One turning vector, and how many ticks it has turned
The counts run from 0 to 112.
[105 124  96 121 157 133 155 121 158  89 155 150  97 156 159 181 103 131
 162  75 122 142 141 137  49 123 128 161 114 151 120 128 145 138 109 127
 124 120 146 134 150  81 148 131 142 124 139 124 137 137 136 174 124 127
 154 108 104 162 138 125 163 122 119  98 130 188 127 125 172  96  75 156
 113 174] | 58
[126 116 155 164 178 114 140 148 104  91  91 133 181 157  95 112  89 134
  78  88 101 153 123 153 124  66 122 102 137 129 108 113 107 136 154  57
 143 103 116 122 151 111  94 133 165 125 116 103 117 126 131 129 127  99
 132 122 146 160 154 121 198 113 110 127 157 127 132 112 122 180 112 187
 105 101] | 107
[ 97 166 122 145 123 105 150 136 100  62 136 120 142 196 111 130 100 164
 111  96 116 166 122 179 129  84 112  94 108 155  99  95 104 144 127  88
 148 121 170 132 137 143 137 144 181 145 120  90 117 151 157  97 121 119
 154  96 157 137 167  83 163 126 118 137 152 160 113 110 144 145  98 159
 100 116] | 109
[118 150  85 121 134 110 142 178 120 127 105 111 126 105 135 116 119 167
 152 120 142 104  99 141 143 155 107 174  65 136 133  91 133 154 117 148
  93 159 132 114 192 130 119 153 153 122 150  92 122 148 118 185 126 152
 119  90 106 146 161 117 200 118 118 134  96 162 137  96 133 145  97 177
  92 112] | 3
[ 87 115  87 111 163 125 142 144 129 112 111 125 143 136 124 144 148 123
 175 153 126 107 147 103 169 147 108  59 137 131 133  53 146 145  92 154
 113 131 170 117 144 117 142  75 143 172 113  94 105 152 132 175 134 157
 155 121  92 195 123 130 122 100  85 145 146 143  78 125  97 142 104 185
 120 143] | 83
[ 92 117  87 168 104 105 178  92 159  96 129 112 146 166 107 165  89 135
 134 127 108 111 115 131 122 107 129 136 136 136 130 178 125 128 115 109
 152 131 105 128 162 139  99  81 117 122  84 118 134 153 139 123 127 101
 139 133 115 174 152 115 167 122 142 128 135  95  94 124 101 102 147 195
 117 144] | 70
[101 142  99 152 160 110 162 175 141 117  67 112 104  87 112 115 127 153
 133 176 162 123 105 116 143 134 115 153  88 140 113 101 135 130 135 145
 105 133 124 109 173  91 113 136 139 141 149 119 114 140 125 221 149 138
 142 105 119 161 167 135 195 110 102 136 124 144 149 102 117 148 103 191
 106  85] | 2
[125 129  90 118 169 129 127 103 103  80 160 125 150 173 135 138  90 134
 184  63 138 166 140 143 105 122 146 144 111 175 109 151 132 130 122 123
 150 132 146 123 148 132 109 120 110  87  72 151 150 149 123 121 120  96
 123 108 109 121 128 120 115 126 139 104 157 165  94 143 158 101  99 150
 161 170] | 63
[ 87 120  64 123 162  85 171 160 129 119 108 141 134 130 116 148 140 132
 189 139  92 111 125 129 121 134 118 162 138 154 112  87 142 161 117 133
 100 134 167 108 173 136 116  91 126 165 150 118 108 122 106 173 140 122
 122 111 122 176 133 159 131 104 131 105 125 147 115 143 121 139 139 211
  64 160] | 87
[107 174 117 141 151 106 175 160 134  81 142 139 135 155 113 122 112 173
 111 105 183 123 150 151 131 119 119 122  97 159 147  79 129 135 109 142
 124 129 135 107 172 171 131 123 121 125 114 132 146 129 163 101 137 158
 158 100 138 100 121 137 129 111 175 115 138 158  99 137  70 139  77 138
 106  47] | 38
[ 92 106 125  97 131 149 142 105 145 110 106 105 121 156 111 162  95 164
 109 108 111 136 139 163 105  83 137  77 139 124 115 117 137 132 136  74
 132 112 174 122 109 112 101 111 186  98 105 116 148 145 131 113 159 130
 141 122 103 171 140 135 214 147 127 123 114 153 134  73 128 117  98 122
 147 110] | 24
[ 86 137 110 131 151 134 120 139  97 111  89 101 139 123  88 139 100 146
 137 128 115  86 165 119 195 153 126 107 105 155 156 134 117 159 101 114
 135 135 112 144 149 120 103 124 144 127 111  97  99 112 105 201 135 166
 132 113 103 178 154 118 199 100 115 144 133 139 114  77  68 158  93 163
 160  92] | 78
[ 72 161 121 128 117 139 125 103 117 121 133 114 113 129  95 159  84 167
 117  98 149 103 121 114 158 141 147 142  81 155 168 129 145 208  94  82
 131 146 127 133 161  96 140 114 118 128  66 106 119 119 123 152 135 152
 139  96 136 157 166 119 168  86 140 130 169 123 125  85  91 143 136 161
 162 143] | 76
[103 122 124 150 149  82 172 128 119  88 109 147 154 160 160 106  78 139
 147 119  95 105 110 168 137 100  98 128 133 129 109 111  93  96 158 150
 108 112 134 117 185 138  93 104 165 151 143 101 147 150 130 117 152  68
 132 125 109 153  93 132 150 192 109  68 106 137 107 112 141 140 123 170
  80 124] | 15
[110 130 160 158 189 130 127 126 131 103  98 122 159 137 107 123  86 135
  89  83 126 174 122 156 121  62 122 129 128 130 102  95 122 167 149  56
 142 129 140 120 153 107 111 129 160 133 106 114 115 128 119 106 141 123
 128 118 157 160 161 116 176 103 110 128 153 124 150 117 125 178 144 169
 131 141] | 106
[ 47 169 111 113 116 110 175 111 170 112 120 125  92 150 158 193 111 141
 138  88 155  92 156 175 126  82  98 111 103 132 159 123 137 133  94 172
 110 116 144 149 151 145 106  94 124 147 126 124 138 147 146 110 172 159
 136 126 113 140 107 153 153 117 191 114 115 158 122 109  78 129 119 157
 112  87] | 41
[ 88 140 106 156 129 134 148 157 148 120 112 101 118 123 117 144 144 183
 134 158 179 134  62 115 132 111 111 162  89 133 119  82 156 171 124 134
 108 141 173  78 155 110 144  89 116 132 104 119 115 158 133 146 149 150
 146 119 141 158 169 158 179  91 131 129 129 146 113 135 136 150 137 177
 115 138] | 0
[128 113 103 180 173 148 161  90 139  85 151 136 165 174  94 148 103 139
 141 111 110 123 127 135  96 138 130 160 125 168 121 132 132 141 130 137
 165 135 119 120 193 138  99  68 121  92  70 129 138 149 124  91 122 115
 151  99 137 101 131 111 136 126 136 118 142  64  76 131 103 101 116 136
 125 141] | 68
[ 72 114 104 115 161 134 112 135 113 101 100 107 167 146 109 167 155 153
 179 154 124 115 132  99 151 152 116  73 150 156 122 103 133 143 106 128
 136 110 168  89 111 127 129  85 123 150 126 102  91 132 112 187 143 146
 137 146 109 195 117 139 142  77 112 144 169 155 104 113  99 153 114 170
 145 124] | 82
[ 88 150 108 113 128 173 106 129  65  89 119 125 168 173 110 165 126 177
 167 117 128  96 135 141 165 179 112  95  74 166 131  77 137 183 104 132
 104 127 169 117 142 165 133 112 134 119  96  98  93 123 112 135 114 151
 122 129 124 138 150 120 170 100 138 151 133 153 110  89 100 153  95 155
 147 145] | 80
[131 131 104 131 182 134 149 104 133 109  92 141 146 115  86 134 135 138
 152 136 189 158 164 120  94  69 125 107 121 145 120 101 143 155 117  86
 127 137 147  86 143  67 112  97 137 119  81  96 137 139 116 111 198 135
 153 152 154 152 132 115 155 121 155 131 171 135 145 127 117 167 109 158
 119 135] | 30
[127 122 141 116 181 114 106 143  99  88  93 125 146 143 169 103  90 146
 153  98 171 147 130 141 172 109 109  96  82 145 123  48 148 127 133 173
 116 144 171 101 139 165 125 141 149 124 116 127 116 167 109 140 114 132
 136  76  82 141  95 136 161 102 107 117 137 187 124 127 139 158 102 164
 138 111] | 8
[121 123 167 152 163 116 132  93 139 122  76 106 137 154 162 122  72 134
 148 135 165 141  88 124 143  65 119 119  86 113  95 118 147 150 168 143
 102 160 155 101 129  78 108 109 153  96  80  98 130 189 130  99 155 100
 163 104 121 148 149 127 181 132  74 116 128 125 108 115 163 145 134 142
 117 158] | 101
[ 38 172 141  94 157 131 129 102 132 118 122 148 131 159 161 124 130 147
 193 119 181  78 107 115 139 100 137 157  77 131 134 147 141 142 112 166
  70 116 136 109 131 131 111  89 124 133  86 114 127 105 155 113 155 149
 150 133 127 143  95 147 128 100 149 116 117 152  86 119 150 150 135 125
 134 133] | 46
[119  96 144 135 175 122 136  86 115  91  93 125 128 187 165 188 101 168
 159 140 119 123  83 166 103 135 109 162 122 121 102 131 125 137 180 162
 121 133 155 112 133 141 111  79 145  64 106 122 124 173  84 103 154  95
 137 111 122  99 131 157 184 144 113 107 111 127 116  85 132 134 119 124
 131 105] | 98
[125 138  75 107 126 133 163  87 131  78 109 118 125 184 104 145 132 144
 162 160 153 144 154 154  89 106  99 107 104 136  90 139 141 127 118  96
 116 130 169 104 108  82 130 115 174 115  79  85 164 155 130 123 202 116
 130 168 119 172 141  88 170 126 131 145 160 136 120 102 165 125  87 118
  92 142] | 28
[ 93 101 136 133 167 117 137  79 145  94  71  85 128 178 182 173 112 144
 165 133 119 137  85 156 120 113 121 133 138 113  90 172 130 130 179 139
 130 124 152 118 128 120  91  71 149  81 110 114 141 182  86 138 173  86
 129 134  96 145 131 157 198 138  93 129 136 123 114  95 152 141 136 145
 117 118] | 99
[ 82 113 136 109 189  85 131 158 146 126  77  95 104 133 158 152 119 187
 114 115 118 159  98 130 129 123 119 164 158 126 131 107 166 162 149 148
 148 109 149 103 143 111 123  71 120 103 130 170 131 162 102 159 137 130
 135  80  96 110 117 188 161 124 110 106 120 162 115 137  99 139 104 138
 159  92] | 94
[138 113 100 140 157 134 148  91 107  80 104 115 147 170  89 120 131 169
 149 165 148 114 128 143 122 147 115  96 128 155  88 148 111 108 133 100
 133 112 161  92 111  91 126 119 174  98 109 100 154 151 137 138 206 117
 142 158 140 157 130 109 166 140 119 148 156 131 109  67 142 127  75 126
 117  94] | 27
[143  96  97 148 193 110 133 116 124  82 147 154 170 145 133 130  88 104
 160  80 110 148 162 142 117 149 151 118 134 159 119 174 128 118 119 136
 138 131 115 145 160  84  91 140 135  97 134 123 141 144 118 174 127  91
 131 142 108 142 140 130 164 157 121  97 122 177 118 119 132 114  63 168
 127 126] | 61
[132  90 132 161 205 136 112 127 135  93 140 151 150 122 128 154  80 121
 145  48 141 153 149 126  88 147 154 119 131 159 134 137 147 149 113 117
 137 113 116 153 147  60 117 141 124  81 129 139 122 142 106 172 145  95
 142 129 125 145 125 155 154 126 130  90 116 176 124 131 117 122  72 161
 148 141] | 60
[114 111  80 132 167 107 143 168  96 108 113 173 137 147 115 148 156 144
 192 133 108 100 114 112 112 156  92 167 155 170 110  79 125 159 125 153
 107 124 167 109 182 126 136  80 117 151 157  96 104 109 105 167 148 128
 126 136 142 155 114 159 132 115 110 113 136 121 105 134 113 153 105 184
  86 110] | 86
[ 86 104 119  93 149 126 135 102 141 113 102  97 129 164 110 166  99 179
 104 115  76 145 136 178 102 114 137 121 161 113 108 164 117 148 138  66
 142 102 169 127 138 120 103 102 183  90 116 128 150 126 113 114 177 109
 133 132 117 169 144 138 197 151 129 105 137 150 133  84 116 139 105 129
 160 100] | 23
[118 121 113 124 162 153 154 145  97 112 111 157 157 134 106 122 136 147
 171 134 151 110 155 110 141 146  97  92 116 146 120  31 158 158 102 166
 110 140 174 112 159 116 133  92 135 151 119  95  91 147 126 143 136 169
 160 109 111 148 116 135 117 104 113 140 139 129 100 132  99 153  82 173
 102 149] | 84
[103 151 106 124 178  89 149 115 134  90  87 110 135 168 120 115 100 130
 152 130  97 149 106 155 120  64  95 166  98 127  96 147 101 141 145  77
  97 131 141 123 158 108  96 111 178 122 107  91 135 129 118 119 143 108
 117 111 142 162 150 101 170 109  65 150 171 126 135 104 173 143 137 153
  85 149] | 104
[128 165 119 134 152 126 154 150  89  66 143 124 176 148  85 124 139 153
 130 100 174 151 149 151 106  73 138 136 111 149 104 129 147 138 101  76
 125 110 152  78 159 158  97 127 112 129  99 115 150 107 138  86 149 131
 118 138 157 138 133 103 151 110 188 114 152 176 136 158 113 163 128 170
  96 117] | 34
[ 94 160 115 102 158 104 119 149 124  86  68  99 137 128 156 124 110 126
 165  98 151 155 135 145 167  92 104  89 111 139 126  82 140 115 120 171
 119 131 163 121 135 162 106 130 148 129 149 120 129 170 108 185 110 114
 126  97  65 159 116 146 175  89 106 134 133 193 156 120 123 139 114 188
 136 106] | 7
[102 145 124 126 168 130 102 144  90  74  87  99 144 133 153 146 139 169
 153  98 152 136 101 135 127 137 105 188 102 166 114 102 135 158 136 129
 116 132 146  88 159 154 109 139 117 115 134 113 113 140  77 181 134 120
 103 123 100 130 141 146 186  82 144 113 121 180 169 118 132 171 120 185
 128  97] | 5
[ 93 174 104 134 152 114 183 146 119  79 142 126 120 164 100 156 137 165
 115 104 157 115 151 152 117 126 101 150 118 170 140 117 118 123 117 157
 144 119 136 115 173 160 137  99 116 128 134 142 150 109 137 127 164 152
 138 115 149  67 113 134 131 109 193 121 142 132 118 125  80 160  90 136
 116  36] | 39
[ 96 131 135 115 136  91 163 136 142 114 108 131 113 130 122  69  51 177
  97 100  97 133 114 150 123  95 142 117 108 106 114 124 114 159 155  90
 106 117 145 145 163 104 131 120 189 121  86 121 160 138 150 103 144 126
 155  77 122 149 138 118 189 179  95  70 113 158 100  98 136 117  91 124
 134 132] | 20
[113 124  93 123 183 105 145 130 153  87 150 150 117 176 144 155 118 146
 165 100 119 121 129 141  63 149 127 179 123 147 118 151 115 121 146 127
 121 100 151 129 143  83 161 124 155 127 167 117 148 117 125 194 139 116
 140 114 130 157 141 133 159 115 108  98 126 173 102 101 182  97  54 154
  93 129] | 57
[127 117  95 138 205 128 123  93 125  72 155 100 161 177 133 148  86 129
 170  68 137 176 135 129 111 116 140 129 142 170 129 162 138 139 120 117
 159 114 134 115 141 122 110  89 107  87  46 156 153 143 120 128 154 105
 149 115 101 133 112 131 104 109 131 109 174 148  94 148 122 123  93 150
 184 162] | 64
[ 70 132 116 125 162  78 147 128 143 117  96 136 116 120 116  83  72 170
  99 112  91 132 106 127 135  61 143 125 151 111 118 138 120 134 164  81
 121  87 125 132 166  82 116 114 184 145 104 128 151 135 134 136 157 111
 155  90 115 148 122 139 158 182  75  61 132 152 111 113 125 143 106 141
 133 128] | 19
[ 98 151  98 104 150  83 142 191 106 108 113 127 111 151 168 103 116 198
 162 113 112 140 101 144 139 133 140 193 116 138 112 103 160 170 149 139
 111 122 172 100 145 174 120  99 141 131 127 142 143 158 151 134 129 121
 130  65  95 118 133 165 142 151 105  91 119 186  92 153 117 117  98 155
 127 143] | 92
[109 121 122 134 162  99 167 128 131 116  81 130 107 148 171 138  82 157
 147 122 113 128 134 180 139 124 112 134 101 115 110  89 153 137 162 177
 122 149 145 143 158 145  94 100 164  93 128 142 134 191 119 130 131 144
 129  82  74 107 136 162 192 164  99 114  98 154 112  99 110 111  89 138
 137 111] | 96
[ 97 126 131 112 166 129 133 114 117 106 106 120 127 171  98 133  96 206
 104 107  89 136 120 162  94 127 132 150 141 133 107 134 104 157 154  55
 124  74 170 112 164 122 124 115 163  90 105 137 152 107 108 103 183 109
 126 112 143 127 131 138 188 151 123  98 125 153 126  83 122 148  96 108
 151 101] | 22
